In the rows, 128 means zero.
Families of rows that turns and mirrors carry onto each other, the same ones carrying the whole set onto itself: the rest of each named row's family, in list order
8 families of 4 rows
k_118: [129 129 113 147 139 153 127 129  87 143 129  79 145  87 101 132 115 147
 114 118 123 118 140 141 130]
k_45: [128 103 120 125 127 164 140 125  98 149 135  90 145 108 109 133 115 157
 121 132 137 151 117 142 130]
k_683: [162 120 109 108 123 154 130 133 146 153 133  85 158 134 153 155 116 138
 110 131 112 101 128 164 150]
k_104: [143 150 119 101 126 143 139 173 121 126 111 102 117 121 115 145  69 115
 119 135  98 109 131 132 129]
k_165: [145 108 117 127 115 139 122 128 126 130 115 104 103 115 108 119  95 143
 142  84  94 102 136 127 151]
k_331: [132 104 123 132 130 160 120 124 108 140 125  99 146  84 122 109 128 158
 120 121 117 127 120 133 139]
k_209: [163 130 111 129 134 159 130 132 136 141 150 108 135 141 148 145 121 125
 115 143 122 101 144 182 140]
k_747: [135 112 111 147 130 143 129 118 128 152 126  92 130 125 121 124  93 161
 138  90 105 108 156 114 139]
k_454: [175 120 115 118 114 156 133 128 152 145 128  94 110 145 147 169 108 131
 115 135 103 119 133 163 142]
k_615: [151 118 123  98 109 149 135 120 151 130 134 113 140 145 136 154  94 127
 122 146 132 104 137 165 155]
k_290: [155 127 114 102 127 139 158 137 120 131 130 108 138 147 152 158 104 128
 117 146 118  96 134 176 128]
k_372: [139 107 120 120 139 164 122 126 120 146 120  85 149  91 114 118 122 153
 119 104 138 132 122 143 113]
k_758: [148 134 105 106 108 148 128 101 137 155 144 100 137 128 146 158 114 127
 109 140 133 115 141 169 126]
k_907: [138 125  97 128 129 152 127 109 117 146 133  71 137  90 110 124 114 156
 112 146 139 130 125 160 129]
k_820: [148 127 129  90 109 150 142 152 125 123 122 133 118 135 124 150  77 126
 121 157 117 121 131 151 133]
k_322: [142 125 120 108 108 151 127 151 141 115 108  97 124 132 127 130  76 110
 119 158  96 120 112 131 140]
k_982: [138 128 112 122 126 154 129 109 121 154 120  70 142  92 103 138 121 144
 123 121 124 151 134 137 112]
k_227: [146 115 123  97 104 142 132 153 139 121 111 102 128 131 125 147  90  95
 109 143 125 106 118 134 134]
k_593: [120 116 115 140 122 146 125 125 111 127 132 111 110 136 108 119 104 133
 155 100 104  98 158 137 136]
k_33: [140 127 116 130 142 146 131 119 101 142 111 101  97 113 117 130 106 143
 148  90 107  96 152 132 118]
k_727: [131 127 115 115 140 165 118 137 107 149 135  78 127  99  92 126 115 161
 137 130 103 142 128 148 113]
k_514: [129 139 114 135 143 137 138 113  98 131 127 102 105 103 107 115 112 147
 142 106 107 101 145 134 146]
k_472: [131 131 131 114 112 136 132 157 131 120  78 121 120 140 118 134  79 132
 125 140 113 118 132 141 120]
k_166: [169 137 103 102 132 143 124 105 150 139 135  85 127 144 132 145 107 130
 112 151 113 113 145 170 139]
k_830: [145 128 136 128 127 156 134 160 123 128 101 107 113 127 118 142  70 111
 109 151 127 117 121 127 141]
k_236: [147 119 121 109 139 161 141 117  98 139 139  87 154  84 114 134 105 162
 126 124 114 138 133 164 126]
k_26: [144 120 115 146 122 128 111 135 106 121 104 114 108 125 122 116 101 151
 130 117  95 104 161 120 130]
k_522: [127 122 116 140 125 136 120 126 117 143 109 105 114 130 122 116  97 162
 135  92  90  99 146 141 107]
k_825: [134 115 102 159 124 145 120 143 106 144 115  97 115 109 108 120 126 152
 127  99 104  99 136 136 141]
k_15: [149 134 130 110 132 156 135 152 138 122 115 103 139 131 115 136  53 116
 102 142 108 120 138 158 118]
k_734: [162 141 106 112 128 139 148 119 130 128 149  98 141 149 156 147  99 135
 111 149 104 116 135 164 141]
k_971: [149 122 124 115 117 147 132 157 142 118 102 109 118 124 140 134  62 140
 107 154 103 124 133 130 118]

Same family as k_45: k_209, k_593, k_830
Same family as k_165: k_683, k_104, k_236
Same family as k_514: k_331, k_290, k_227
Same family as k_907: k_758, k_472, k_26
Same family as k_372: k_322, k_33, k_734
Same family as k_727: k_747, k_454, k_15

Families of rows that turns and mirrors carry onto each other, the same ones carrying the whole set onto itself: the rest of each named row's family, in list order
5 families of 6 rows
k_957: [110 102 136 140 171 157 123 122 105 128 154 142 121 153 111 152  90 118]
k_576: [137 148 121 134 125 130 111 158 117 151 144 130 156 163 134 155 131 151]
k_413: [132 143 127 137 148 146 128 151 101 156 124 132 153 170 136 157 121 160]
k_799: [117 145 126 128 144 140 125 136 110 164 142 118 138 170 125 175 107 142]
k_268: [103 117 132 155 166 162 125 135 109 163 140 125 130 148  87 168 105 128]
k_629: [121 119 119 150 134 142  90 125 134 127 141 145 142 117 110 119 142 108]
k_557: [135 140 119 144 138 136 121 143 115 164 123 109 161 141 124 160 149 144]
k_740: [124 161 131 131 152 146 123 132 107 173 131 127 135 152 118 165 118 148]
k_718: [ 99 116 123 127 165 151 129 119 108 149 150 125 122 159 127 167  95 122]
k_39: [107 126 131 139 175 162 127 130 103 156 154 122 122 146 110 161  92 124]
k_415: [118 141 141 133 161 149 132 113 100 155 133 136 129 166 117 163 100 137]
k_636: [115  82 129 137 153 147 124 128 112 106 152 158 130 137 124 135 129 125]
k_896: [114 106 116 137 138 139 101 130 125 113 158 161 135 136 135 118 132 115]
k_168: [104  91 132 140 170 154 137 121 107 126 160 135 120 126 125 142 123 118]
k_292: [119 116 126 136 121 143 103 139 128 111 140 169 142 143 117 122 144 137]
k_508: [147 129 126 164 146 136 106 163 108 155 122 138 157 136 126 150 142 153]
k_661: [ 93  84 129 158 168 162 137 127 108 138 137 134 129 132 115 146 128 123]
k_521: [103 105 117 149 174 162 119 126 111 149 141 106 133 134 116 156 101 110]
k_364: [106 110 134 141 134 147 109 125 128 112 152 157 126 120 120 121 141 119]
k_964: [111  92 119 146 162 147 122 109 115 130 138 130 133 115 129 135 139 107]
k_620: [123 128 121 148 124 149  87 169 131 121 144 147 147 129 126 125 134 139]
k_446: [131 144 137 150 149 139 121 132 107 175 124 133 141 147  98 170 131 146]
k_520: [129 138 118 143 127 150  99 171 122 133 132 148 158 162 122 134 126 152]
k_973: [ 99  95 119 131 161 149 121 113 114 124 157 146 120 141 135 139 113 111]
k_566: [111 148 127 141 149 151 117 119 118 171 126 107 140 147 103 166 114 125]
k_371: [137 124 110 157 133 143  91 167 128 139 140 122 164 130 118 133 138 130]
k_54: [134 129 116 141 123 131  95 158 126 126 154 151 154 147 135 125 138 136]
k_923: [ 98 105 133 161 143 153 111 118 124 127 127 159 131 122 118 119 144 119]
k_286: [136 144 119 140 136 141 111 166 113 152 128 131 154 142 139 150 141 161]
k_679: [125 121 126 173 137 149  84 157 125 132 127 154 147 128 120 120 131 131]

Same family as k_521: k_629, k_557, k_964, k_566, k_371
Same family as k_973: k_576, k_799, k_718, k_896, k_54
Same family as k_520: k_957, k_413, k_415, k_636, k_292
Same family as k_168: k_740, k_39, k_364, k_620, k_286

Families of rows that turns and mirrors carry onto each other, the same ones carrying the whole set onto itself: the rest of each named row's family, in list order
4 families of 5 rows
k_291: [108 120 112 141 106  86 151 122 128 116 138 123 149 138  91 108 118 116
 118 114]
k_674: [116 117 140 144  94 123 139 159 114 126 136 139 123 119 107 111 128 111
 126 142]
k_8: [113 158 106 120 142 133 128  93 101 116 140 134 116 138 131 163 115 139
 132 125]
k_670: [112 106 130 155 124 120 145 147 127 108 130 141 121 126 102 102 122 125
 132 144]
k_551: [132 151  94 136 144 115 115 100 105 138 132 148 118 165 119 140 127 129
 143 136]
k_199: [144 151  99 134  87 119 131 107 105 153 131 132 142 141 122 143 115 105
 137 112]
k_916: [112 120 120 157 144 133 126 109 127 123 142 149  97 137 126 125 127 138
 156 140]
k_850: [107 123 135 151 111 139 125 119 122 137 154 145  94 119 133 130 133 126
 155 133]
k_717: [125 156 113 128 121 120 106 115  97 152 145 150 108 153 126 146 139 120
 141 142]
k_869: [ 91 124 137 127 128 122 151 139 114  90 141 128 122 113 107 128 118 133
 112 135]
k_11: [111 134 127 135 143 153 137 126 107 100 132 142 105 119 130 145 114 140
 134 143]
k_770: [127 161  97 111 122 115 141 109  94 113 124 125 147 143 112 154 107 123
 111 119]
k_47: [110 133 115 125 105 114 162 119 114  97 132 115 150 116 107 136 102 123
 109 108]
k_977: [104 116 121 132  82  88 155 135 115 104 142 115 144 130 106 114 123 124
 131 126]
k_733: [106 132 121 129  83  88 141 122 118 137 153 122 142 132 101 121 128 106
 118 109]
k_382: [134 144  91 126  83  95 146 110 100 123 130 117 156 149 117 137 113 119
 139 117]
k_853: [113 131 118 142 124 132 123 113 106 119 145 142  97 139 143 140 133 145
 168 150]
k_501: [132 157  92 123 114 109 119 101  91 133 136 135 125 162 133 152 128 133
 153 138]
k_460: [104 109 135 145 106 121 142 149 112 101 139 135 113 124 121 115 130 136
 148 154]
k_149: [141 143  86 138 110 103 140  99 115 134 122 129 153 153 108 132 108 115
 132 109]

Same family as k_291: k_670, k_551, k_916, k_149
Same family as k_8: k_869, k_11, k_770, k_47
Same family as k_674: k_199, k_850, k_717, k_733

Families of rows that turns and mirrors carry onto each other, the same ones carrying the whole set onto itself: the rest of each named row's family, in list order
4 families of 8 rows
k_500: [118 142 152 102 167 119 151 133 126 159 119 124 138]
k_709: [168 109 134 116 160 124 121 166 128 143 134 118 147]
k_400: [114 144 124 102 135 131 149 124 117 184 132  90 143]
k_689: [155 157 115 110 165 155 148 164 127 152 132  91 130]
k_194: [153 140 112  74 152 123 117 135 125 168 144 113 138]
k_509: [165 130  94 128 132 138 120 148 110 183 132 102 147]
k_990: [169 118 120 127 162 131 127 169 123 143 126 133 130]
k_423: [155 137 127  73 164 119 117 140 120 168 131 110 128]
k_73: [115 153 110 113 137 137 155 127 112 184 123 105 125]
k_409: [161 123  91 131 136 143 120 152 111 180 133 101 129]
k_621: [170 111 135 119 157 130 120 158 130 147 124 132 144]
k_632: [149 148 119 104 162 147 161 165 133 159 107  92 133]
k_421: [128 126 117 155 132 141 158 153 121 158 127 112 144]
k_901: [118 131 150 101 164 124 155 145 130 144 125 121 125]
k_61: [132 119 134 151 144 151 152 162 105 163 122 115 136]
k_362: [122 140 153  97 159 119 153 142 130 146 124 123 143]
k_324: [124 150 109 107 137 131 155 134 119 193 132  89 135]
k_27: [162 110 133 124 167 128 127 155 121 138 128 134 138]
k_642: [151 143 109  78 153 110 124 131 136 164 136 109 136]
k_761: [118 136 151 110 167 130 145 142 128 153 119 137 147]
k_894: [126 128 123 153 152 150 161 158 122 161 119 110 139]
k_668: [160 131 119  77 152 110 121 131 117 170 141 113 134]
k_452: [129 123 132 154 143 139 156 159 116 158 112 110 133]
k_531: [129 106 128 119 132 106 128 129 113 175 125 132 142]
k_962: [130 111 128 133 129 119 130 122 113 178 142 129 143]
k_441: [169 118  90 128 136 141 131 156 113 171 141 100 136]
k_708: [111 152 110 108 138 132 154 136 111 179 133  90 128]
k_390: [156 149 114  97 175 140 152 166 127 152 119  93 131]
k_755: [157 146 120 102 167 154 146 164 120 148 119  86 133]
k_897: [165 127  93 118 131 132 131 151 112 173 138  86 125]
k_525: [134 114 124 125 134 114 115 128 108 168 150 131 139]
k_871: [126 117 123 125 128 108 127 130 120 178 138 137 139]

Same family as k_668: k_500, k_324, k_27, k_894, k_962, k_441, k_390
Same family as k_194: k_409, k_621, k_362, k_452, k_708, k_755, k_871
Same family as k_632: k_400, k_990, k_423, k_421, k_761, k_897, k_525

Families of rows that turns and mirrors carry onto each other, the same ones carrying the whole set onto itself: the rest of each named row's family, in list order
5 families of 6 rows
k_723: [ 85 143 120 116 108 118 112 150]
k_930: [116 111 132 151 107 130 113 112]
k_114: [100 151 121 170 141 134 128 121]
k_281: [110 160 118 136 132 160 140 129]
k_56: [100 152 111 138 133 163 138 125]
k_939: [106 129 136 159 111 125 107 104]
k_102: [103 146 122 130 105 153 128 161]
k_451: [ 89 125 128 126 103 112 117 152]
k_787: [103 133 122 111 106 150 136 148]
k_97: [ 99 133 131 126 122  98 117 111]
k_305: [119 139 137 131 101 104 114 124]
k_891: [ 95 143 118 168 138 139 124 113]
k_518: [ 96 128 120 171 133 144 136 127]
k_936: [ 94 143 116 125 107 157 128 154]
k_216: [109 141 107 128 143 152 141 118]
k_370: [ 95 147 109 131 141 149 148 135]
k_766: [117 136 133 166 118 110 119 114]
k_25: [116 149 120 166 138 134 138 115]
k_369: [114 134 141 164 111 126 110 112]
k_89: [113 146 138 121 109 108 108 114]
k_874: [117 152 115 148 126 157 147 138]
k_261: [110 132 123 108 120 110 115 113]
k_203: [107 150 123 114 107 110 123 152]
k_900: [115 123 137 151 117 132 125  98]
k_435: [ 87 130 110 125 119 114 117 155]
k_276: [102 139 133 119 108 109 106 113]
k_838: [ 95 127 111 167 142 126 124 124]
k_132: [105 151 115 130 112 140 137 165]
k_383: [108 123 115 129 107 158 131 150]
k_345: [ 91 150 124 121 112 111 114 155]

Same family as k_939: k_723, k_56, k_891, k_936, k_276
Same family as k_369: k_114, k_281, k_102, k_89, k_345
Same family as k_435: k_930, k_216, k_261, k_838, k_383
Same family as k_305: k_766, k_25, k_874, k_203, k_132

Families of rows that turns and mirrors carry onto each other, the same ones carrying the whole set onto itself: the rest of each named row's family, in list order
4 families of 8 rows
k_795: [133 112 118 127 132 125 120  91 124 131]
k_503: [121 144 140 115 121 138 131 166 137 145]
k_117: [123 134 138 112 153 144 152 124 117 122]
k_779: [134 106 126 136 123 146 118 100 128 126]
k_185: [139 154 125 133 119 131 113  96 119 132]
k_481: [129 154 129 118 153 120 139 119 143 111]
k_124: [134 109 117 143 103 121 111 147 124 136]
k_464: [138 118 114 140 104 107 113 142 137 143]
k_190: [128 145 137 109 152 132 155 119 128 130]
k_439: [109 129 148 124 131 146 129 159 125 149]
k_730: [135 136 125 126 124 130 125  89 112 120]
k_914: [107 135 136 118 122 119 117 168 139 131]
k_110: [139 123 122 131 123 131 123  92 110 138]
k_937: [144 130 125 134 117 131 123  93 137 143]
k_144: [130 125 123 123 131 126 122  89 121 113]
k_148: [111 136 143 117 137 124 130 152 150 154]
k_719: [124 119 121 130 135 135 104 101 129 108]
k_494: [112 145 139 121 115 124 120 168 129 138]
k_539: [111 152 142 127 123 141 113 160 115 139]
k_389: [125  99 120 149 123 110 117 140 129 138]
k_254: [118 113 119 147 123 117 102 149 117 118]
k_98: [120 120 123 138 104 113 105 154 123 132]
k_640: [130 133 137 119 152 135 155 125 147 119]
k_174: [123 129 121 136 104 102 106 150 132 138]
k_84: [114 130 137 112 130 134 127 166 148 136]
k_62: [133 147 119 146 114  98 110 140 126 142]
k_800: [136 124 124 152 110 109 123 138 120 154]
k_898: [127 150 135 110 145 131 145 107 126 114]
k_483: [123 142 137 112 144 142 143 111 116 108]
k_564: [136 143 142 127 138 151 158 129 122 125]
k_156: [105 142 134 116 141 116 109 153 150 132]
k_458: [128 148 136 128 142 150 138 129 108 106]

Same family as k_503: k_795, k_117, k_124, k_464, k_190, k_110, k_84
Same family as k_800: k_779, k_439, k_937, k_148, k_389, k_640, k_564
Same family as k_730: k_914, k_144, k_494, k_98, k_174, k_898, k_483

